Here are some points, one per row:
[-11   0  -3  -3   5  -4   8  28 -18  11  30  11  10 -14 -14  16  -6   7
 -21 -17   7 -28  -9  -2  -3  -6   1   4  21   8  19  25]
[-13   4 -51 -26   0   1  -5  27 -27 -13  -9 -15  15   7 -20  36  -9  -8
 -23 -16  20   5 -20  18  38   5  -6  -7 -14 -14   4  28]
[-13   7 -31 -21  -9  10 -15  19 -21  -1  -3 -38  23  -8 -29  46  -4  -3
 -75 -24   3  -7 -22 -32  35   6  14 -28  12 -23  13   8]
[  27   14   12  -10  -40    6  -65  -36   47 -100   28  -15   88   24
   71   12 -127   95  -14   12   38  -29    9  -42  -26  -41  -88    7
  -35   37  -44  -12]
[  -4   46  -25  -45   16   35  -29  -37  -26  -49   40  108  -95   52
   55  -10   -4  -66 -101   -2   -6   56   24   24  -80   14  -10   -6
   17  -18    0  -41]
[  21   18  -15   11  -33   -1   73  -53  -56  127   -1  -21  -31   33
   23  -18 -112   -2   35  -20   19   84  -18  -51  -21   53   18  -42
   -2   40  -42   55]
[ -9 -12  11   6   6   3  29 -10   7  -4   3   0  17   8  -3  12  21  -5
   4  -4  -8   1  13  -8 -11 -18 -12 -14  16  22  21   1]
[ -9  -9  -3   3  -4  -2  24  -8   2  -1  -1   0  -2  11  -5  12  13   0
  14   3   1  -5   2  20   1 -12 -16   8   7  17   0  -9]
[ 69 -41 -36 -20 -12  19 -12 -67 -12 -49 107 -89   3 -56  21  -7  12 -43
  24 -29 -52 -12 -45  27 -77  31  64  49 -41   8  10  14]
[127 -17  -9 -12 -24  14 -37  48 -51  13 -25  48  -5  33 -65 -18  15 -29
  20  34 -68 -23 -12 -47  10 -25 -70  -6  25 -20 -15  -4]
[ -9 -10   4   5   1   1  26  -9   5  -2   1   0   7  10  -4  12  16  -2
  10   0  -3  -2   7   8  -5 -14 -14  -2  11  19   9  -5]
[   5   33  -28   40   31 -123  -58  -43  -11   38  -23  -11   14   75
   32  -59   34  -18  -10  -42   26  -87   12    3  -24  -13   32  -17
  -27  -13  -23   15]
[-11  -1 -44 -16  -6  -4   6  13 -16 -10 -13  -7  -8  17 -13  24  -4   0
   9   2  21   4 -18  48  31   2 -17  16 -16  -3 -16   6]
[ -9 -11  10   6   5   3  28 -10   7  -3   3   0  15   8  -3  12  20  -4
   5  -4  -7   0  12  -5 -10 -17 -12 -12  15  22  19  -1]
[ -51   16   47   48   16  -84  -71  -27    1  -16  -31   60  -20  -33
  -88   75  -53    3   47  -62 -127   50  -61  -14  -22  -10  -31   -2
  -43  -53  -17   -8]
[ -6  12  48  27   7  20  -9  48  18   3 -14 -40 -16  32 -31 -81  -9  52
 -42   8  -6  39 -40  47 -22  -5  -3  19  21  -7  14  11]
[-11  -3 -11  -5   5  -3  11  19 -14   3  16   6  10  -4 -11  19  -1   3
 -10 -11   8 -13  -6   6   3  -7  -5   0  11   9  15  21]
[  7  32  -4 -50 -96  14 -31   4 102  44  -6   5 -22 -10  19 -15  18 -13
   5 -45 -49 -28 101  36   7   6   1  19 -25 -50  -4  79]
[   7    1  110 -115  -11   20    9  -32  -59    8  -51   37   34    7
   60   31   77   68   14  -20   14    9   -8  -16  -37   23   25   43
    5  -95  -61   53]
[-10  -7 -13  -3   1  -2  17   5  -6  -2   3   2   2   7  -7  16   6   2
   6  -2   7  -4  -3  19   5  -8 -13   5   5  12   4   5]
[ -9 -11   9   5   5   3  28 -10   7  -4   3   0  16   9  -3  12  20  -5
   5  -4  -7   1  12  -5 -10 -17 -13 -13  15  21  19   0]
[ 12  56  11 -30  21   3 -13  30 125  59  18  49  68  18  58  20 -43 -77
  32 -16  50   9 -80 -52  28  17  -2  67  25 -23  22 -64]
[  0  61  67  25 -21  14  -1  46 -50 -31  59 -38 -58 -36  52  20   1 -45
  72  35  31 -20   6  -6  28  -7  -1 -29  -8 -61 -19 -36]
[ -9  -9  -2   3  -3  -2  23  -6   1  -1   1   2  -1   9  -5  13  13   1
  12   2   1  -5   2  17  -1 -12 -15   6   8  17   2  -7]
[  -4   -1  -43   16  -11  -60  -30   65    9   41   -7  -35   94  -53
   39   13   38  -39  -16  112  -11   87    4   -6 -101   21   15   68
  -28   -7   -6  -17]
[ -9 -11   8   5   4   3  28 -10   6  -3   2   0  13   9  -4  12  19  -4
   6  -3  -6   0  11  -1  -8 -16 -13 -10  14  21  16  -1]
[-12   1 -50 -22  -3  -1   1  21 -22 -12 -12 -10   2  14 -16  30  -7  -4
  -4  -6  22   6 -19  37  35   4 -13   6 -18  -9  -7  18]
[   5   76    3 -104   60   -9  -68   69    8   16   42  -61  -46   13
   -1   -6   10   21   77    8  -26   13   32    1  -42  -22    9 -105
    0    4   -8  -44]
[-10  -9  -6   1  -3  -2  21  -3  -1  -1   1   2  -2   9  -5  13  11   1
  12   2   3  -5   0  20   2 -11 -15   8   6  16   1  -5]
[ -9 -11   9   6   4   2  28 -10   6  -3   3   0  13   8  -3  12  19  -4
   6  -3  -6  -1  11  -2  -9 -17 -13  -9  15  21  16  -2]
[  82  -33  -28   28    3   45   -8  -17   80  -15   18   25    0  -12
   57   11   48   46   25  -42   12   17 -127   34   -5   10   81  -54
  -50   -2   24   -5]
[   9   24   53  -24   18  -24   99   40   -3   22   30   22  -23   24
   11  -23   -5   12  -58   24  -61   -8   14  -63   56   72   23    7
 -127   88  -27  -17]
[-10  -5 -14  -5   3  -2  14  12 -10  -1   7   4   6   3  -9  18   3   2
  -1  -6   8  -6  -4  13   5  -8 -10   1   6  10   9  13]
[  7  65 -30  29 -30  51 -32 -31  38  27  14  -7 -30 -17  16   0  29  43
  16   6 -30  36  68 -24  36   2  -4  39  -6 -35  19  46]
[ 19   6 -14 -52 -31 -58  27 -37 -14 -32 -72  27 -28 -36   7 -22 -95  36
  21  93  13 -27  11  -6  -7 -30  70   5 -17 -35 127 -15]
[-10  -6 -20  -2 -10  -5  18  -2  -4  -2  -6  -1 -15  15  -7  14   5   3
  20   7  10  -5  -8  43  14  -5 -18  22  -3  10 -16 -12]
[  9  12   3  11  23  -2 -20 -13  11 -30 -65  -3  -5 -63   4 -14 -10   6
  17  12  17 -46  11  13 -23 127 -75 -37  37  27  30   0]
[ -9 -11   8   6   2   1  27 -10   6  -2   3   1  10   8  -3  12  18  -3
   8  -2  -5  -2  10   1  -8 -16 -13  -6  14  21  14  -4]
[ -9 -10   4   5  -1   0  26  -8   4  -1   2   1   4   9  -4  12  16  -1
  10   0  -2  -4   6   9  -5 -14 -14   1  11  20   8  -7]
[ -35  -56  -65  -33   -7  -55    8   -3    7    3   29   70   -7 -114
   36 -119   31   43   -6    3  -18   29  -19  -49   52  -32  -38  -46
   38  -11  -68  -18]
[-13   7 -45 -27  -1   5 -10  29 -28  -9  -3 -23  25  -2 -25  43  -9  -9
 -48 -25  14  -1 -21  -7  37   6   4 -20  -4 -19  13  28]
[  -1  -22   60  -22    7  -25  -14  -35  -23  -12   16  -20   22  -70
    0 -120   -6  -53  -12  -45    8   55   -4   21   80  -25  -41   11
    4   -9   18  -11]
[-10  -8  -7   2  -6  -3  22  -6   0  -1  -2   0  -7  12  -6  12  11   1
  17   5   4  -5  -1  28   4 -10 -17  13   4  15  -6 -11]
[ 15  23 -12  21  54  74  25 -32 -16  59 -28  31 109 -59  -4 -16 -78  -9
 -22  51 -28 -35  52  86 -21 -20  38 -33 -36 -68 -30 -72]
[ -26 -127   32   20   92    3  -74   26   15   27    4   -1  -51   20
   69   38  -58  -25   -6   40  -38    2   21    0   49   -1   -8    2
    1  -31    1   62]
[-10  12  26  18  -3  -2   2  46 -14  30  51  12 -11 -25 -24 -11 -17  36
 -41 -13  -1 -51 -24   5 -23  -4  13  30  46   7  10  16]
[ -9 -10   1   4  -1   0  25  -8   4  -2   1   0   2  10  -4  12  15  -1
  12   1  -1  -3   5  13  -2 -13 -15   2   9  18   5  -7]
[-11  -5 -28  -6 -10  -5  14   2  -7  -4  -9  -2 -16  16  -9  16   2   3
  20   8  14  -3 -12  48  20  -3 -19  24  -8   7 -19  -9]
[-13 -58  21  -2 -29   0 -41 -47  24  45 -25 -74 -61  14   6  33  -1   8
 -68  36 -24 -21 -16 -22  42   7  11   7  36 -19 -29 -83]
[ -9 -12  12   6   7   4  29 -10   7  -4   4   0  19   8  -3  12  21  -5
   3  -5  -9   2  14 -10 -12 -18 -12 -16  16  22  22   2]
[ -9 -12  13   6   8   5  29 -10   8  -5   4  -1  21   8  -3  12  22  -6
   2  -6 -10   3  15 -13 -13 -19 -12 -19  17  22  25   3]
[-11   5  11   5   1  -5   5  37 -20  22  45  14   2 -25 -18   8 -12  17
 -33 -19   4 -45 -14  -4 -12  -5   8  16  35   9  18  23]
[ -9 -12  12   6   8   4  29 -10   8  -4   4  -1  20   8  -3  12  21  -6
   2  -5  -9   2  14 -11 -12 -18 -12 -18  17  22  24   3]
[  -1   -2   70    5    8   13  -18   10    9  -18  -37  -65   10   24
  -24 -114   -7  -12  -29  -18    1   74  -26   50   20  -12  -25    8
   -7  -13   40    7]
[-10  -8  -9  -1  -2  -3  19   1  -3  -1   1   2  -1   9  -6  15   9   2
  10   1   5  -4  -1  21   4  -9 -14   7   5  14   1  -1]
[  24  -67   38    0  -12    9  -81  -25   25   26   48   49  -13  -14
 -127    5   19    4   12   11  127   36   71  -26  -28   17   41  -10
  -66    5  -13  -17]
[-11  -3 -36 -10  -9  -5  11   7 -12  -6 -11  -4 -14  17 -11  19  -1   2
  17   6  18   0 -15  51  25   0 -18  22 -13   2 -20  -3]
[ -9 -10   1   4  -2  -1  25  -7   3  -1   2   1   1   9  -4  12  14   0
  12   1  -1  -5   4  13  -3 -13 -14   4  10  19   5  -7]
[-13  -6  -9 -12 -25  11 -22 -10   0  17 -14 -62  -5  -2 -25  43   4  10
 -89  -3 -13 -10 -24 -42  35   7  19 -23  29 -24  -4 -40]
These points spread out most along one direction. Take the direction at right angles to it along which they spread out most. Go by this last direction. Where along it does each point below lie, from 0 to 99? The average is 50, and the first point in the table lies past the average. One standard deviation of the points above along it is 16.
[ -9 -11   6   5   1   0  26  -9   5  -2   3   1   7   8  -4  12  17  -2
   9  -1  -4  -3   8   5  -7 -15 -14  -3  13  20  11  -5] 59
[ 14  84  28  -2  42  18 -34 -45  30 -41 -83   3 -26 -71 -19   3  -9 -55
 -11  72  11 -17 -26 -14  21 -13  61  -2  35 114 -78  89] 50
[  6  42 -29  56  55 -20 -72 -29 -63  24 -18   2   5  27  48 -31  45  22
   8 -42  19 -39  24 -27  16  -8  13  36 -32  -1  25 -13] 44
[  24  -21   -5   17  -11   33   20   72  -17   -4 -127  -13  -51  -63
   42   -2  -60  -28   12 -106   25   17   43  -41  -48  -14   56   20
   -1   69  -48  -22] 52
[  51   12  -27   53   81  -67   84  -13   69  -67   11  -31  -32   27
  -44  -24   -2   -1  -11  -10   53   -5   49  -60  -18   12   29   11
    8 -125  -60   16] 46
[-10  -7 -13   0  -8  -4  20  -4  -2  -1  -4   0 -11  13  -6  13   8   2
  19   6   7  -6  -4  35   9  -8 -18  18   1  13 -11 -12] 59
[ -9 -11   6   5   3   2  27  -9   5  -3   2   0  10   9  -4  12  18  -3
   8  -2  -5  -1   9   3  -7 -16 -14  -6  13  20  13  -3] 59
[   3   35   44   72  -84   -3  -17   29  -26  -28   15   28  -30   -3
   76   14   27  -56  -23   35   32   11    1    7   -9   -9   -5 -100
  -25  -50    2   15] 40
[-127  -46  -43  -11  -41  102  -28    5   -9  -24  -14   28    1   30
  -62 -102    6  -41   65   36   -2  -54  -53 -108  -45    5    3   -6
  -46  -42  -31    5] 35
[  8  61 -35  60  42  53 -46 -31 -34  10   1  -4 -16  -9  33  -3  43  59
  16  -8  -4  32  43 -51  38  -2   0  50 -15 -19  37   1] 42
[ -9  16  37  29  -1   8  -1  54   2  25  31  -5 -22  -2 -30 -41 -16  58
 -45   2  -5 -21 -35  25 -31  -3  11  32  44   2   3  11] 45
[ -4 -10   9  10 -41 -27 -27  20 -18 -77   9  45  65  56  -2 -24 -39  19
  42  15 -48  19  54  13  64  97 127 -12  83  28  -6 -30] 50
